One turn moves each row of this set onto another row. After a few examples, where does it send each row asked below?
kosa: [ 16  -2   3 -13 -13   3   7  -1  -7  -2   2 -11   6   9  19  -4   1  -2
  -2   0   8  12  -3   6  -1   6 -13  -4  -8   0  -6  -3   4 -12   8 -17
  -2  -6   7  18  13 -11  13  -8  -7  -9   9  -3   3  -2  11  14   1  -3
   1  13]
Vipib: [  5   6  -9   8   5   4  -8 -23   5  11  -3   2   5 -11 -26   8   0   1
 -12   3  -1  -7  -7   2 -15   1  10  -4  -6   5  13   0  -1  12 -12   0
  10   8  -8 -18  -8   3  10   5   6   2   5   2   3  -6  -2  -7  -3 -15
  13  -7]
puna: [  6  -6  -1   0  -9  -4  11  -3  -6   8  -6  -8  -7  14  12  -7  -3 -15
   7   3   9   7 -15   6  -4   6  -3  -5  -3   9   0  -5   8  -5  11 -18
   2 -15   8  14  10   4  20 -12  -3 -12  -2 -10  -1   2   9   7   5  -5
  -8   7]
Vaman: [ 11   5  -1  -6 -10  -1  10  -1  -2   0   0  -7   7   6   7  -7  -2  -1
   6   9  -1  12  -5   4   0  10  -5   1  -4  -1   1   9  12  -4   1 -23
   9  -6  -5  18  10 -19   8 -10  -6 -11   4   1   6 -11   8  19   5  -7
 -10  10]
suv: [  8  10  -6  14   3   7  -9 -20  12  13   4   0   1  -8 -24   6   3  -2
  -7   2   1  -8  -9   1  -8  -3   8  -3  -4   3  15  -3  -7  21  -7  -5
   7   1 -11 -14  -3   9   5   1   7   4   3   1   0  -6  -7  -5  -7 -19
   7  -7]
puno: [  9  -6  -7  -7 -16  -3   9  -8  -3   6   0 -11   6  12  15  -1  -1  -6
  -5  -1   8  14 -11   6   2   1  -1  -2 -11   3  -5  -5   7  -7   5 -18
   2  -8   5  19  16  -6  15 -14  -7 -15   5   3   4  -2  10  11   5 -10
  -2  11]
pite: [  8   1   6   3  -3  -3  13   3  -5   0  -6  -6  -6   7   7  -9  -1 -11
  14  11   6   9 -10   6  -5  12  -5  -3   3   4   4   4  11  -3   7 -21
   8 -13   0  15   4  -9  13 -11  -2  -9  -5 -12   0  -6   7  13   7  -1
 -16  10]
zep: [-20  -2  -4  -3  -1  -3 -11  -9  14   7   7   2   3  -6  -9  10   7  -3
 -23  -2 -12  -1   0  -7  -1  -8   9   7   1  -7   6  -6  -1   4 -14   6
  -3   4   3   0 -11  18   4  -6   0  14   8   0  -2   9 -14 -11  -2  10
  15  -8]
pesu: [  2   1   3  -5  -3  -4   6   3  -8   3  -2 -17   0   3  24 -10  -3  -6
   4  10 -11  12  -7   6   6   8  -1   2   1   0   5  -2  14   1   3 -27
  10  -2  -2  16   9  -2  15 -16  -1  -2  -2  -1   5  -5  15  18   9  -4
  -6  -1]
vap: [ -1   4  -9   8  -1   1 -10 -22  12  12   0   6   9  -8 -25   5   3   1
 -17   3  -4  -8  -6  -7 -11  -3  14  -1  -3   0   9   1   2  16 -15   3
  10   2  -9 -13  -6   9   3   1   5  12   9  -2   0  -2  -4 -10  -2 -10
   6  -6]
fopa: [  4  11 -15  11   7   7  -3 -25   2  13   1  -3   0  -7 -21   2  -3   3
  -7  -1   3  -9  -7  -2  -4  -2  12  -2  -1   1  11   7   2  13 -13   2
  10   0  -7 -15  -1  16   2   6   7   4   7   3  -4  -4  -4  -7  -1 -23
   4   0]
vaza: [ -1   3   4  -1  -3  -7  11   9  -5   5  -3 -10  -9   8  12  -8  -3 -12
  11   9  -5  13 -13   9  -2  11  -8   1   6  -1   5   0  10  -1   9 -24
   2 -11   2  16   7   3  18 -14  -6  -9  -2  -9  -1  -2   2  15   3   4
 -13   7]
turid: [ 11  -5   6  -7  -5   1   3  -1 -11  -2  -2 -20   4   5  33  -8   5  -6
   0   2   0  14  -8   7   1   3  -6  -3  -4   1   0  -8   6  -7   9 -18
   4  -2   7  15   9  -4  18 -11  -1  -1   4  -4   0   0  20  12   7  -3
  -2   4]
Keme: [  1   7   9 -10   2   8 -13  -3   3   0   5   3   2 -14  -9   2   2   8
 -19   6  -9  -4  13  -1  -9   5  -8  -1   4  -5   7  -6  -2   7  -8   3
  -8   1  -5  -9 -14  10  -2   3  -3  27  13 -12  -5   7  -8  -3  -9  11
  20  -2]
Tizis: [  0   6   6  -9   8   8  -9  -4   0   0   2  -1  -4 -17 -10   7  -3   8
 -19   6  -6  -2  11   8  -8   7  -8  -3  -1  -2  12 -14  -2   3  -9  -1
 -11   7  -4 -13 -15   9   5   2  -3  17   7  -7  -4   5 -12   0  -7  11
  29  -1]
babud: [-21  -2  -6   2   5  -2  -9 -10  11   6   4  -1   1  -9 -10  16   7  -5
 -16  -1  -9   2  -4  -1  -1  -7  11   7  -1  -6  12  -5  -1  -2 -13   6
   0  11   6  -2 -16  10  11  -4   0   1  -1   7   2   5 -16 -11  -1  10
  16 -12]
vafer: [  7   9  11  -4   5  14  -7  -1   7  -3   6  -1  -8 -16  -8   5  -1   5
 -15   7  -1  -4  14   5  -2   4 -10  -4   1  -2  13 -16  -8  11  -4  -6
 -14  -1  -8  -9 -12  11  -3   0  -2  18   5 -11  -6   4 -15   3  -7   8
  25   1]
dupin: [  3  13   5  -8  10  11  -4  -4  -4  -4   6  -7  -8 -15  -3   1  -3  11
 -13   3   0   0  14   4  -2   5 -11   0   3  -8  10  -8  -1   3  -8   2
 -12   0  -4  -9 -10  18  -4   5  -2  21  10 -10 -11   8 -13   2  -5   7
  22   7]
Zuk: [  8   3   5  -3   2  12 -14 -12   8  -3   4   9  11  -8 -14   1  11   3
  -8   1  -1 -16   7 -12 -12   2   2  -3   6   0   2  10  -2   0  -9  15
   4   3   3  -7 -16  -9  -4   9   6  15  12 -11   2  -1   0 -14  -7  -1
   6  -7]
deso: [ 10  -8   1  -3  -8   1   8  -7  -8   3  -5 -16   3   8  28 -10   1  -8
   0   3   3   8  -9   3   5   2   3  -5  -5   8   0  -6  11  -5   6 -17
   8  -6   5  15   9  -3  15 -14   2  -5  -1  -3   5  -2  21  10  13 -10
  -2   2]
vuzo: [ 11   5   9  -1   3  20 -12  -3  11  -6   8   7   1  -7 -11   3  12  -3
   3  -1   2 -19   9 -11  -2   1  -3  -3   8   2   6   9  -9   0  -3  10
   0   3   8  -2 -18 -11  -3  10   8   3   4  -7   5  -4  -6 -11  -8  -5
   7 -11]
Zegok: [-23   6  -9   2   7  -1  -4 -10   7   4   9  -7  -4  -7  -2  11   6  -3
 -12  -6  -6   4  -3  -4   9 -10   9  10   3 -13  10  -1  -1  -1 -12   8
  -1   5   8   2  -8  25   4  -3   2   4   4   6  -7   8 -18  -8   0   4
   9  -4]
Daz: [  2   4  -1 -10 -10  -6   9   5  -3   1   3 -11   2   5  13  -4  -4  -1
  -1   9  -8  17  -3   8   4   9  -8   4  -2  -5   2   1  11  -4   2 -26
   3  -5  -3  21  11  -7  11 -14 -10  -9   4   3   5  -5   2  21   4   0
  -5  10]
tozat: [ 12  -3   8  -2  -5  -2   9   3  -9   0  -4 -11  -5   9  16  -6   2 -11
   9   4  11  11 -12   9  -9   8 -12  -7  -2   4   0  -5   3 -10  13 -17
  -3 -11   9  14   7  -1  19  -9  -4  -5   2 -14  -6   3   9   9   3   3
  -7  13]
ruk: [  6   3   7  -6   8  15 -12  -6   4  -7   2   7   5 -12 -13   4   8   2
  -2   1  -2 -14  11  -6  -8   5  -2  -4   5   2   6   9  -2  -7  -7  13
   2  11   9  -7 -22 -14   3  13   6   3   5  -5   6  -3  -2 -12  -7   2
  12 -10]
pav: [-17   1  -1   6   2   2 -10  -6  18   3  12  -2  -3  -7  -6  15  14  -9
 -13  -4  -6   1  -4  -5   7 -13   8   7   1  -8  12  -8  -8   5  -8   2
  -4   5   5   4 -13  15   5  -8   1   3  -2   4  -3   6 -21  -9  -2   9
  11 -10]
Gofi: [  8   9   2  -3   9  18  -5  -9   0  -7   5   5   1  -8  -7  -2   6   5
   3  -2   6 -16  12 -11  -1   4  -1  -1   9  -2   4  15   0  -8  -6  16
   3   3   9  -3 -16  -6  -7  15   9   5   8  -8  -1  -1  -3 -12  -4  -7
   3  -3]
gobe: [ 11   2   6  -2  -1   0   7   0  -9  -3  -4 -15   3   1  22 -12   2  -4
   6  11  -4  13  -5   6   1   9  -2  -1   0   1   5   2  14  -2   4 -23
  14  -4  -5  15   5 -12   9 -13   0   0  -1  -6   3  -8  19  18  12  -4
 -10   5]

Zegok turns into fopa
babud turns into Vipib
Where do these go?
vaza turns into puna
vafer turns into pav
kosa turns into Daz
turid turns into pesu
zep turns into vap

One turn moves each row of this set onto another row. After a few examples, where does it send each row asked below?
Fose: [ 15   1 -11  14  -9  12   8   4  14  -6 -17  -6   5  -5  -1   4]
gil: [  6  -2   4  -1 -14   9   2  10  -6  -6  20   9 -12  -8   8  12]
mani: [ 23  -4   2   5 -14   3  -4  -2   5 -11   0  17  -8   6  -5   2]
Fak: [  3  23 -13   5 -11  17  -1   1  -6   2  -5   9 -10  -3 -12   3]
kedub: [  6  15  -9  16  -8   6  11  -4   7 -13 -17   8 -18   7  15  14]
fedaf: [-10  12   7   5  -7  23   4  -3  -8   7 -17   3 -12  -1  11  17]
Rusef: [ 6  2 -5 -4 -5 20  2  2  5  1 15 20 -2 -4 16 -3]
kez: [ 10   5  -5  13 -11  16   7  10  13  -2  -6  -2 -19   6  27   1]
zuzen: [  1   6  -1  -6 -10  14  -1 -11 -11   6   0   7 -19   7  -2  -7]
Mag: [-10 -10  -3   8 -23   5  16   8  -1   6 -16  -2 -13  -2   0   8]
toz: [-10  15  -4 -12  -8  11   6   8   8  -9   2  16 -14   9  14  19]
Buf: [  7  -4  -7  -6 -14  16  31   7  17   3  -4  13  -5   0   2   2]
rudu: [ -4   3   4   6 -17  11  -4   7  -2   7 -12   7  -4  18   8  27]
Kek: [  9  -6   2  -9  -1  13  22  -5  -5   5 -10  14   6   2  10   9]
Tusu: [  2  -3  -4   4  -6  -1   3  22   9 -10 -15   7   2  -2  -3   1]

gil turns into Tusu
zuzen turns into Buf
Kek turns into kez
Where do these go?
Mag turns into toz
fedaf turns into Rusef

One turn moves each row of this set onto another row. After a few examples, where does it send each row asked below?
gevez: [  4  18  -1  17   4   5 -12   3   8 -16 -12  -1  11  -8   9  -1   3  -9
  11  -6  24   5   0   6 -16   2  -8  12 -11  -1   9 -15   4 -16  17   3
 -11  -4   2   4  -9 -12 -10   6  -4  16]
vemaf: [  8  22  -5  21  -3  13  -8   2  13 -12 -11   1   0  -3  15  -6  -9  -2
  18  -2  23   3  -4   2 -17  10 -16   3  -1   2  10  -7   9 -10  15   3
 -10 -11   4  11  -3 -13  -4   4  -8   8]
tukap: [  7  27   3  20  -3  11 -11  -6  10  -7 -13   5  10 -15   7  -5  -1   0
  17  -9  21   5  -3   6 -22   2 -11   8  -1  -8   9 -11  10  -8  21   6
  -7  -7  11   6  -6 -13  -9   9   3  12]
tesaf: [ 17  28  13   6 -20  17 -21 -21  18   0 -22   1   8  -8 -14 -17  13  14
  -6  -3  -7  17  -7   0  10  -7 -23   4   6   1  -3   3  21 -12  13   4
  -8  -8   0  -4 -35  -4  -9  12 -15  12]
Gir: [ -1   9   1   6   2  -5 -18  -1  25 -11 -17  -9  13 -10 -12  12 -12  -8
   9  -1   5  -5 -12   5  11  -8 -12   5  -4  -8  10  10 -11 -17  12  -2
  -8 -10  13   1 -11  -3 -26  10 -18 -11]
vez: [ 18  16   2 -12 -21  24 -16  -3  12 -10   7   7  14 -11  -6 -12  -7  -6
  15  -6 -20   8  -9  -3  -4  12 -15 -17   0 -16  18 -11   5  -6   5  -2
   1 -20   8 -13 -16 -19 -27   2 -14   7]
Levev: [ 18  25   8  11 -17  19 -17 -14  22   0 -22   0   0   7  -5 -16   3  14
  -4   6   3  13  -6   1  14   0 -28   1   6  10  -5   6  19  -9   8   1
  -7 -10  -1   1 -33  -1   0   6 -23  10]
kisit: [  6  14   0   7   1  -2 -25  -7  25   4 -26  -7  13  -8 -16  10 -10   0
   6   2   3  -2 -10   4  14 -19 -17   2   0  -2   8  12 -10 -14  18  -3
  -2  -8  14   0 -18   0 -22   6 -26  -7]
negu: [  3  23   0  14  -2   7  -7  -3  10 -23 -10   2  11 -10  -3  -3   4  -9
  12  -4  19   6 -12   4 -23   4 -13  15 -11   1   7  -7   7  -9  25  10
  -2 -11  -2   8  -2 -14 -12  13  -2   9]
giz: [ 20  12  -2  -9 -20  24 -14   2  17 -11   6   7   5   2  -1 -15 -17  -2
  16   2 -17   8  -6  -6   4  17 -26 -17   1  -7  14  -9   2 -10   2  -4
  -6 -22   3  -7 -19 -17 -20  -2 -26   6]
gel: [ 20   8  -1 -12 -14  17 -18   8  14 -14   5  10  20  -6  -8  -8  -7  -9
  14  -3 -16  13  -3  -7   3   9 -17 -12  -7 -12  15 -16  -4  -8   6  -6
  -3 -15   1 -15 -27 -17 -26  -2 -23  11]
bev: [ 10   8  -2   2  -5  -3 -23   2  29  -7 -17   0  17 -12 -19   8 -16  -4
  13   0  -5   2 -12  -4  18 -11 -19   2   0  -8   9  12 -12 -12  17  -4
  -9  -8  10  -2 -21  -7 -26   8 -27 -11]
lil: [ 22  12   2 -12 -15  20 -15   1  14  -9   6  12  18  -9 -19 -11  -8  -4
  18   2 -21  13  -9  -5  -5   9 -26  -6  -8 -11  13 -15  -6  -5  20   2
   0 -25   0  -8 -19 -20 -27   1 -22   8]
Neri: [ 17  23   8   5 -11  12 -24 -14  15   1 -25  -2  11   1 -12 -11  16   8
 -10   2  -1  16  -2   1  13 -12 -21   2  -1  10  -2  -1  14 -12  13  -1
  -1  -4  -4 -10 -40   0  -8   5 -25  17]
pepil: [ 14  27  16   2 -13  14 -17 -20  16   0 -21   2  12   1 -20 -10  18  11
  -8   8  -4  14  -7   6   5  -7 -24   6  -5  10  -4   1  14  -5  19   4
   8 -16   3  -5 -32   4  -9   7 -20  13]

giz turns into vemaf
tukap turns into tesaf
gel turns into gevez
Where do these go?
Gir turns into kisit
negu turns into pepil

